Turns, then the turns between two rows, first turn first; the first pair answered
turn z_739:
27  2  -33  -7  19  5  15  2  7  23  -9  -24  0  -5  2  -25  -2  -21  -11  10 -> 21  -15  -15  -10  0  -18  18  15  3  13  7  -44  5  15  -1  2  -2  -10  -8  21
21  -4  -7  34  -14  -26  10  -16  -22  11  -7  10  25  -20  -6  42  -22  14  28  28 -> -3  -25  23  -3  -34  -24  -9  11  -11  -19  7  13  27  1  3  50  -1  19  26  -17
-6  -4  -2  2  -7  8  -2  0  4  4  7  6  3  -1  5  -8  0  -7  -5  -4 -> -2  -2  -6  8  -5  4  2  -4  4  9  6  2  2  -5  3  -8  -4  -6  -5  4
turn z_134:
24  31  -5  11  6  5  -8  -12  -15  14  9  22  2  13  -9  0  7  -9  -17  -31 -> 27  33  -9  19  5  -4  -1  -17  -19  20  11  14  3  15  -11  7  2  -5  -17  -14
10  7  -15  11  11  3  5  -9  -2  15  -7  -1  -2  -7  0  -9  -5  -6  -1  18 -> 8  5  -15  -5  12  15  -2  -1  5  10  -7  2  -1  -7  6  -21  6  -12  -4  -3
-1  -2  8  19  2  -6  -10  2  -1  -9  5  6  -1  11  0  -1  -7  4  -2  -1 -> 7  -5  -1  13  4  -9  -2  5  2  -2  6  -6  1  15  0  -2  -8  -1  -4  7
-10  -3  -1  -5  -2  16  -8  -5  9  -10  11  22  5  -8  3  -14  8  -3  6  -27 -> -6  1  -2  26  -7  -5  3  -19  -6  -2  11  17  2  -11  -6  8  -12  9  14  8
turn z_334:
15  -15  -9  -16  -16  -13  -9  14  -9  4  14  -15  16  5  2  0  -1  12  -10  14 -> 1  -11  0  -22  -16  1  -22  15  -4  -6  10  5  15  -2  6  -11  5  11  -8  -15
-2  -9  11  5  -13  -27  7  6  -10  0  18  -20  8  15  -5  30  -12  9  -2  22 -> -23  -3  30  -11  -14  -2  -16  9  -3  -20  10  16  4  6  1  14  2  9  -2  -25
-13  5  17  18  -13  -3  -10  -16  -12  -7  0  27  -7  -8  -7  17  -13  14  11  4 -> -6  5  11  24  -9  -5  -8  -18  -13  -3  -1  22  -6  -10  -8  16  -14  14  11  12
turn z_564:
-8  2  8  19  -12  -14  9  2  -8  -7  -1  -1  9  4  -7  21  -5  7  14  15 -> 5  -9  -7  -9  -5  -10  15  17  4  0  3  -24  13  16  0  4  5  -9  4  8
7  5  -8  -28  19  19  0  6  8  0  -12  2  0  -8  9  -35  14  -16  -10  -19 -> -11  18  14  13  9  10  -7  -17  -11  -8  -19  36  -7  -24  -3  -10  -3  7  3  -7
4  13  -19  18  3  -17  4  -30  -18  4  17  28  -5  -21  -5  -26  8  20  -3  5 -> 9  -2  -17  12  -7  -35  13  -22  -24  4  27  4  0  -6  -8  -5  6  24  -3  25

Between the rows of a pair lie two turns.
7  -5  -7  -21  -5  3  -7  8  10  0  0  -3  15  9  0  5  0  7  7  -12 -> 1  -7  0  -12  -12  -2  -9  4  4  -3  2  0  14  8  -5  15  -5  12  12  -7
z_134 z_564
-23  15  18  22  17  6  -7  -16  -2  -16  -7  16  -1  -11  3  -9  -3  4  -5  -25 -> -8  -15  11  -6  7  -19  11  9  4  -11  13  -39  8  22  5  6  2  -1  -15  -4
z_564 z_564
-22  9  27  13  -9  11  -15  -10  -3  -17  -5  34  -5  -17  -7  -3  -10  14  11  -16 -> -14  4  22  29  -13  -9  0  -15  -12  -8  1  16  -5  -12  -14  16  -22  21  14  17
z_739 z_739
-13  12  22  15  0  27  -5  1  -4  -6  7  -10  -1  -18  -23  12  -25  6  11  -11 -> 3  1  5  -14  9  33  2  17  8  1  12  -34  3  -6  -17  -5  -15  -9  -2  -15
z_134 z_134
0  -10  -3  -5  0  -11  3  7  -4  0  4  -10  -3  6  0  12  -3  4  -4  4 -> -11  -2  7  1  -2  -6  -5  2  -7  -7  -1  10  -9  -4  0  11  -4  7  1  -5
z_739 z_134
33  5  -12  -29  18  4  12  -19  13  18  18  -33  20  6  0  5  -7  -23  -23  7 -> 13  1  11  -49  9  14  -5  -7  20  -1  22  -15  20  8  7  2  7  -22  -24  -30
z_739 z_334
18  -18  -7  -7  5  -21  -6  -10  11  4  -6  -12  -2  5  -3  5  -5  10  -8  15 -> 0  -17  12  -11  -4  -14  -21  -7  11  -13  -6  8  -3  4  0  7  4  16  -5  -9
z_739 z_134
7  -4  -13  -21  1  1  -3  9  11  -9  -4  -6  3  -4  9  -13  20  -12  -15  -21 -> -8  2  11  18  -16  -20  -2  -7  -9  -18  0  11  -1  -9  -2  22  3  12  -1  3
z_564 z_564
-12  -6  6  -20  5  17  -18  16  8  -6  -4  -8  6  -3  4  -12  15  -2  -3  -27 -> -22  -6  24  8  -11  -6  -16  6  -6  -12  3  -3  5  -1  -6  22  2  20  8  0
z_564 z_564
-24  -8  18  2  -24  -19  -16  15  5  8  31  25  -4  -9  -4  23  -8  11  6  -11 -> 6  -16  -19  -27  -1  -12  -2  28  23  29  31  -10  0  0  4  -9  2  -16  -9  -5
z_134 z_564
-10  9  -16  -1  29  17  -1  4  0  -1  -6  15  1  1  -6  -15  9  -18  4  0 -> -11  -3  -5  11  11  -11  9  5  -9  -3  9  -5  5  13  -14  18  -2  -3  10  27
z_564 z_564
-28  -25  20  -31  -4  15  -4  8  16  -11  -14  -4  6  15  7  -1  6  0  -1  -41 -> -23  -12  19  27  -8  -14  11  -20  -8  3  -17  -2  1  6  -11  34  -25  21  13  15
z_564 z_134
17  18  -13  1  0  0  -3  19  -2  -12  4  -12  -16  28  5  -15  32  5  -11  -7 -> 15  34  -14  21  4  5  -5  1  -9  -10  -5  9  -20  14  3  -17  24  10  -7  -5
z_739 z_564
7  0  -18  -17  6  -2  8  1  2  15  16  -24  -7  14  -3  -9  -1  -3  -4  17 -> -25  13  11  -2  -5  9  -13  -10  -5  -8  10  22  -14  -2  -4  -1  2  14  7  -12
z_134 z_564
-11  13  12  22  -3  0  -5  -3  -14  -6  2  16  -5  -9  -14  11  -9  9  2  -2 -> 15  -1  -14  2  6  -5  12  9  -6  11  8  -25  2  6  -11  0  -7  -6  -9  16
z_334 z_134
27  1  -30  -17  12  11  14  4  5  19  0  -24  6  7  3  -16  2  -18  -5  12 -> 13  -13  -10  -37  0  10  7  20  10  2  10  -27  10  22  5  -6  14  -12  -5  -8
z_739 z_739
-28  -5  -2  29  11  9  6  2  9  12  3  23  -17  6  1  8  -8  -5  -5  6 -> -21  -13  -11  5  16  14  9  13  20  16  2  7  -14  14  5  -5  3  -18  -11  -4
z_134 z_134
10  10  -17  33  7  -11  11  -27  -14  25  -8  0  -5  -17  -7  9  -21  3  -1  40 -> 6  -8  -17  -37  14  21  -6  12  16  10  -3  -8  1  -1  14  -31  17  -21  -20  -23
z_564 z_134
4  2  -13  -13  21  -5  10  -4  18  17  -7  -10  8  7  23  -10  2  -21  0  -3 -> -22  6  19  13  1  -17  -3  -17  4  -1  -5  17  4  0  14  22  -7  5  16  -2
z_134 z_564
16  13  -11  -7  19  11  6  -8  -2  8  0  -2  -3  -17  9  -16  -3  -12  -6  0 -> 8  0  1  -28  8  11  1  5  6  -4  8  -9  1  -7  13  -14  8  -12  -10  -12
z_739 z_134
